The rows below fall into families. The same turns and mirrors carry the whole set onto itself and the rows of a family onto each other. For each named row, which other rows are in its family? Write them in the order they are listed.
These 32 rows form 8 families of 4 rows each.
k_231: .33; -.08; -.22; -.01; .18; .31; .03; .19; .03; .00; -.13; .30; .06; .05; .23
k_806: .29; -.11; -.12; -.01; .12; .44; -.02; -.17; -.04; .05; .08; .06; .25; .22; .22
k_416: .06; .18; -.24; .02; .20; -.10; .10; .02; .16; .29; -.08; -.02; -.02; -.12; .20
k_691: .35; -.27; -.14; .06; .18; .28; .16; .11; .26; .12; -.15; .14; .12; .04; .18
k_979: .25; -.15; -.16; -.10; .14; .29; .36; .10; .21; .15; -.05; .22; .07; .17; .10
k_95: .05; .10; .03; -.05; .03; .12; -.10; -.25; -.06; .20; .17; -.12; .16; -.03; .20
k_848: .09; .10; -.20; -.23; .00; -.09; .09; -.02; .06; .28; -.13; .01; -.02; -.10; .23
k_150: .04; .05; -.07; -.20; .07; -.03; .34; -.01; .23; .26; -.06; .05; -.09; .03; .09
k_538: .38; -.13; -.15; -.03; .15; .22; .15; .16; .03; .08; -.19; .31; .12; .07; .22
k_51: .34; -.10; -.22; -.06; .17; .36; .09; .14; .19; .13; -.17; .32; .11; .08; .16
k_834: .03; .14; -.29; -.05; .21; -.03; .11; .13; .02; .27; -.17; .15; -.06; .00; .18
k_190: .03; .16; .11; -.03; .17; -.02; -.01; -.32; -.05; .17; .03; -.07; .02; .10; .16
k_493: .30; .09; -.07; .12; .08; .34; -.09; -.26; .19; -.03; .13; .19; .14; .19; .04
k_524: .37; .04; -.30; .03; .06; .24; .08; .01; .27; .03; -.11; .35; .06; .13; .07
k_135: .34; -.07; .13; .00; .13; .32; -.05; -.22; -.03; -.09; .02; .11; .15; .17; .22
k_486: -.02; .21; .08; -.08; .13; .07; -.10; -.32; .11; .22; .05; -.07; -.01; .05; .11
k_114: .02; .01; .08; .02; .17; .00; .03; -.29; .21; .22; .02; -.20; .00; .03; .13
k_835: .07; -.06; -.19; .00; .19; -.05; .22; .04; .26; .35; -.18; -.01; -.01; -.03; .13
k_366: .23; -.12; .13; .00; .11; .41; .15; -.10; .13; .04; .21; .10; .17; .14; .10
k_394: .29; -.02; .10; -.02; .13; .44; -.13; -.23; .11; -.03; .07; .12; .14; .13; .17
k_325: .06; .28; -.04; .09; .04; .03; -.09; -.28; .18; .17; .14; .07; .04; .03; .01
k_531: .32; -.11; -.36; -.19; .08; .22; .18; .05; .08; .12; -.21; .17; .07; .15; .26
k_417: .04; .07; .21; -.10; .03; .10; .12; -.20; .15; .16; .20; -.07; .02; -.01; .09
k_363: .38; -.05; -.31; .01; .19; .18; .13; .16; .22; .05; -.18; .19; .04; -.02; .26
k_781: .03; .14; -.24; -.12; .17; -.02; .13; .05; .18; .38; -.19; .14; -.04; -.01; .12
k_468: .25; .01; .06; .00; .16; .35; -.16; -.19; -.03; -.14; .06; .09; .05; .13; .24
k_104: .13; .23; -.27; -.01; .02; -.06; .08; -.01; .27; .24; -.09; .23; -.03; -.03; .03
k_933: .29; -.20; .13; .07; .15; .33; -.03; -.22; .21; -.02; .05; -.05; .13; .09; .18
k_169: .39; -.05; -.07; .08; .22; .38; -.05; -.18; .14; -.14; .03; .04; .11; .15; .27
k_711: .07; .18; -.01; .10; .23; .09; -.08; -.32; .08; .10; .13; -.17; .05; .05; .19
k_878: .07; .10; -.17; -.06; .18; -.12; .19; .06; .00; .34; -.19; .12; .01; .00; .16
k_787: -.05; .22; -.01; -.04; .19; .01; -.09; -.25; -.04; .12; .03; -.07; -.07; .07; .17

The rest of the family of k_190: k_538, k_135, k_878
The rest of the family of k_806: k_95, k_848, k_531
The rest of the family of k_104: k_493, k_524, k_325
The rest of the family of k_150: k_979, k_366, k_417
The rest of the family of k_781: k_51, k_486, k_394
The rest of the family of k_835: k_691, k_114, k_933

The rows below fall into families. The same turns and mirrors carry the whole set onto itself and the rows of a family onto each other. For each named row, which other rows are in its family? Write them in the order they are listed.
These 18 rows form 3 families of 6 rows each.
k_250: .03; -.14; .13; .05; .14; .04; .27; -.04; -.11; -.22; .00; .21; -.04; .13; .07; .13; -.12; -.04; -.03; .08
k_541: -.05; -.17; -.28; .15; .03; .00; .04; .17; .22; .02; .11; .02; -.28; -.05; .13; .05; .02; .19; -.07; -.09
k_32: .05; -.06; -.13; -.08; .05; .16; .32; .09; .16; -.18; .14; -.02; .14; .09; .15; .14; .22; .08; .03; -.19
k_997: -.03; -.01; -.16; -.18; -.02; .16; .23; .18; .05; -.23; .08; .06; .17; .14; .13; .08; .20; .00; .04; -.17
k_7: .24; .13; .18; .01; .01; .03; .03; -.13; -.01; -.05; -.08; -.08; .39; .04; -.12; .05; .10; .04; -.11; -.03
k_202: .03; -.02; -.01; .15; -.14; -.11; -.31; .11; -.01; .13; -.14; .01; -.01; -.06; -.16; -.11; -.11; .09; -.14; .11
k_279: .01; -.07; .00; -.13; .14; .28; .27; .18; .12; -.26; .11; -.03; -.04; .04; .18; .10; .11; .03; .07; -.17
k_27: .13; .01; .03; .24; -.04; -.14; -.24; -.05; .06; .15; -.10; -.04; -.02; -.08; -.13; -.03; -.09; .15; -.22; .09
k_176: -.08; -.08; -.14; .07; .12; .12; -.04; .25; .15; -.08; .07; -.02; -.40; -.09; .14; .02; -.05; .12; -.06; -.08
k_943: .19; .13; .34; -.04; .09; .13; .04; -.06; -.09; -.15; -.10; -.06; .25; .03; -.09; .03; -.02; -.04; -.04; .03
k_291: .11; .10; .21; .15; .07; -.02; -.26; -.01; -.05; .02; -.13; -.03; -.11; -.09; -.13; -.07; -.16; .06; -.19; .11
k_876: -.01; .17; -.18; -.10; -.08; .14; -.25; .28; .18; .01; -.01; -.19; .05; -.08; .00; -.09; .19; .11; -.09; -.18
k_964: .01; -.20; .02; .08; -.07; -.10; .18; .02; -.13; -.10; -.06; .26; .11; .18; -.02; .07; -.09; -.03; -.01; .13
k_529: -.13; -.22; -.28; .07; -.07; .01; .01; .31; .13; -.02; .06; .09; -.23; .01; .10; -.02; -.01; .11; .00; -.05
k_760: .09; -.18; .01; .16; .03; -.10; .28; -.12; -.05; -.09; .02; .21; .08; .14; .03; .13; -.07; .03; -.06; .08
k_678: .14; .18; .12; -.09; -.07; .04; -.08; -.02; -.09; -.09; -.12; -.02; .39; .08; -.13; -.01; .10; -.04; -.10; -.02
k_688: .09; .15; -.11; .01; -.01; .13; -.20; .15; .25; .06; .03; -.27; .04; -.15; -.01; -.04; .20; .19; -.12; -.19
k_306: .06; .15; .07; -.02; .06; .23; -.25; .22; .18; -.02; -.02; -.29; -.08; -.19; -.02; -.08; .06; .13; -.09; -.13

The rest of the family of k_688: k_541, k_32, k_7, k_27, k_760
The rest of the family of k_943: k_250, k_279, k_176, k_291, k_306

The rows below fall into families. The same turns and mirrors carry the whole set onto itself and the rows of a family onto each other. For each named row, which other rows are in its family? Write them in the order they are listed.
These 32 rows form 4 families of 8 rows each.
k_910: -.14; .10; -.14; .01; -.36; .13; .16; -.03; .13; .10; -.04; -.14; .30; -.03; .02; .10; -.20; -.05
k_501: .03; .19; .00; .04; .20; -.34; -.05; .00; .05; -.05; .14; -.23; -.03; .12; -.01; .04; .32; -.13
k_985: .01; .13; .10; .10; -.01; -.07; .06; .17; .15; .36; .17; -.27; .05; -.07; .15; -.08; -.05; -.20
k_957: -.08; .10; -.10; -.14; .17; -.14; .04; .08; -.04; -.07; -.03; -.02; .11; .24; -.12; .30; .09; .00
k_759: .10; .18; .03; .08; -.06; -.22; -.08; -.15; .06; -.23; .03; -.29; .10; -.11; -.12; .09; .30; .12
k_66: -.08; .01; -.04; .01; -.20; -.13; .13; .00; .11; -.25; -.18; -.09; .12; .09; -.12; .29; .27; -.03
k_386: .03; .17; .07; .08; -.24; -.07; -.05; -.13; .05; .06; .15; -.33; -.04; -.24; .04; -.09; -.11; -.06
k_682: -.09; .25; .15; -.12; .07; -.13; .03; .07; .05; .23; .16; -.21; -.01; -.09; .12; -.05; -.14; -.16
k_158: -.13; .12; -.03; .14; -.44; .12; .23; .03; .02; .04; .04; -.07; .26; -.05; .04; .05; -.11; -.12
k_894: .03; .23; .05; -.01; .00; -.07; -.07; .07; .17; .30; .12; -.33; .22; -.10; .15; -.12; -.08; -.19
k_107: -.14; .08; -.04; .00; -.10; .07; .20; .22; .04; .28; .07; -.04; .15; .11; .09; .09; -.19; -.21
k_146: -.29; .27; -.02; -.11; -.07; .06; .20; .16; -.01; .12; .13; -.11; .15; .09; .07; .13; -.22; -.03
k_160: .06; .22; .04; -.01; -.28; .07; .05; .01; -.02; .08; .20; -.37; .17; -.19; .10; -.17; .01; -.01
k_791: -.12; .04; -.07; .10; .13; -.24; .07; .04; .12; -.03; -.10; .02; .10; .22; -.12; .35; .11; -.10
k_200: .05; .11; -.03; .09; -.18; -.24; .02; -.15; .02; -.26; .06; -.27; .00; -.01; -.07; .05; .35; -.04
k_725: -.08; .11; -.05; -.11; -.37; .15; .27; -.05; .04; .08; .03; -.15; .14; -.10; .05; .03; -.13; .03
k_626: -.14; .07; -.18; .05; -.18; -.14; .18; -.10; .01; -.25; -.01; -.06; .05; .18; -.14; .24; .21; .01
k_492: -.05; .12; -.09; -.01; -.15; -.08; .05; -.10; -.05; -.30; -.06; -.05; .20; .07; -.18; .27; .16; .10
k_672: .03; .16; .10; .24; -.33; -.02; .09; -.01; .14; .11; .13; -.30; .15; -.23; .10; -.12; .01; -.10
k_636: .08; .12; .05; .12; -.12; -.21; -.10; .07; .05; -.26; -.01; -.31; .13; -.01; -.06; .10; .39; -.07
k_329: .01; .02; -.15; .19; -.24; .00; .06; -.03; .07; -.19; -.03; -.11; .28; .12; -.16; .23; .25; .04
k_601: .09; .14; .03; -.04; .29; -.28; -.11; .04; .08; .00; .06; -.25; .00; .05; -.06; .14; .21; .00
k_2: -.07; .08; -.10; -.02; .07; -.07; .15; .18; .09; -.03; -.04; .02; .30; .27; -.07; .29; .22; -.07
k_398: -.15; .15; -.12; -.01; .18; -.24; .12; .05; .02; -.04; .08; -.02; .03; .31; -.07; .23; .16; -.08
k_989: .04; .16; .01; .19; .22; -.31; -.16; .10; .07; -.04; .07; -.18; .11; .15; -.07; .14; .23; -.14
k_888: .11; .06; .07; -.02; .23; -.26; -.02; .09; .16; .10; -.01; -.10; .13; .08; -.01; .09; .32; -.20
k_226: -.16; .18; -.10; -.05; .00; .04; .09; .12; .15; .30; .05; -.12; .29; .09; .09; .10; -.24; -.16
k_495: -.18; .20; -.08; .09; -.39; .12; .12; -.06; -.02; -.05; .13; -.22; .13; -.06; -.02; .08; -.19; .08
k_479: .21; -.02; .01; .18; -.09; -.19; -.10; -.11; .14; -.07; .00; -.23; .11; -.06; -.11; .05; .34; -.07
k_566: -.13; .15; -.06; -.04; -.04; .05; .22; -.01; .07; .31; .12; -.03; .11; .03; .03; .09; -.27; -.04
k_97: .05; .15; .00; .05; -.35; .04; -.02; -.08; .15; .09; .04; -.36; .23; -.23; .08; -.11; -.05; -.10
k_970: .03; .25; .01; .06; .05; -.02; -.01; .04; .02; .30; .28; -.23; .15; -.06; .10; -.12; -.14; -.08

The rest of the family of k_398: k_910, k_501, k_894, k_200, k_626, k_226, k_97
The rest of the family of k_791: k_66, k_160, k_725, k_636, k_989, k_566, k_970
The rest of the family of k_672: k_985, k_957, k_759, k_158, k_107, k_492, k_601
The rest of the family of k_479: k_386, k_682, k_146, k_329, k_2, k_888, k_495

The rows below fall into families. The same turns and mirrors carry the whole set onto itself and the rows of a family onto each other. For each named row, which other rows are in its family? Write them in the order they are listed.
These 20 rows form 5 families of 4 rows each.
k_897: -.10; .10; -.04; -.07; .09; -.14; .00; -.01; .21; .05; .02; -.08; -.23; -.18
k_270: .11; -.15; .00; .11; .01; .09; .20; -.22; .15; -.06; -.20; .17; .03; .02
k_994: -.14; -.22; -.11; -.25; -.12; .03; -.03; -.05; .15; -.03; .05; -.12; -.10; .02
k_780: .10; .09; .04; -.30; -.11; -.13; -.10; -.01; -.15; .05; .14; -.09; .22; .08
k_263: .09; -.14; .13; -.19; -.12; .15; .08; .01; -.03; -.21; -.10; -.03; .06; .11
k_128: .19; -.04; -.05; .08; .23; .07; .06; -.20; .09; -.06; .03; .20; -.15; -.05
k_737: .06; .18; .09; -.13; -.20; -.24; .03; .01; -.05; .13; -.05; -.06; .25; .02
k_993: .06; .13; -.10; .06; -.19; -.14; .07; -.07; .05; .04; -.24; .23; .14; -.28
k_11: .14; -.07; -.22; -.30; -.04; .07; -.17; -.10; -.13; -.08; .17; .16; .09; -.17
k_153: .04; -.04; -.14; -.17; .28; .10; .03; -.28; .14; -.03; .09; -.03; .00; -.15
k_869: -.01; .00; -.07; .29; -.16; -.12; -.08; -.22; -.12; -.11; -.12; .18; .07; .06
k_645: .07; .07; -.14; .14; .09; -.09; -.25; -.22; -.19; -.13; .15; .11; -.05; -.02
k_123: .11; .09; -.09; -.26; -.09; .03; .03; -.12; -.11; -.11; -.13; .06; .34; -.27
k_558: .09; .03; -.04; -.17; -.13; -.20; -.18; .04; -.07; .12; .23; .03; .01; .12
k_252: .08; -.05; -.25; .02; -.12; -.12; -.14; -.05; .02; .05; .07; .34; -.12; -.18
k_446: -.15; .02; -.13; .04; -.16; -.07; -.04; -.31; -.08; -.10; -.16; -.09; .31; -.05
k_376: .04; .10; .02; .00; -.21; -.30; -.05; .06; .00; .21; .04; .08; .03; .07
k_999: -.08; .09; -.19; -.09; .09; -.05; -.19; -.32; -.16; -.12; .10; -.14; .19; -.13
k_323: -.03; -.14; -.11; -.15; .05; .13; .17; -.32; .18; -.05; -.14; -.04; .16; -.07
k_977: .14; .19; .21; .00; .10; -.03; .12; .05; .01; -.13; -.13; .01; -.06; -.10

The rest of the family of k_252: k_993, k_11, k_123
The rest of the family of k_897: k_994, k_263, k_977
The rest of the family of k_869: k_645, k_446, k_999

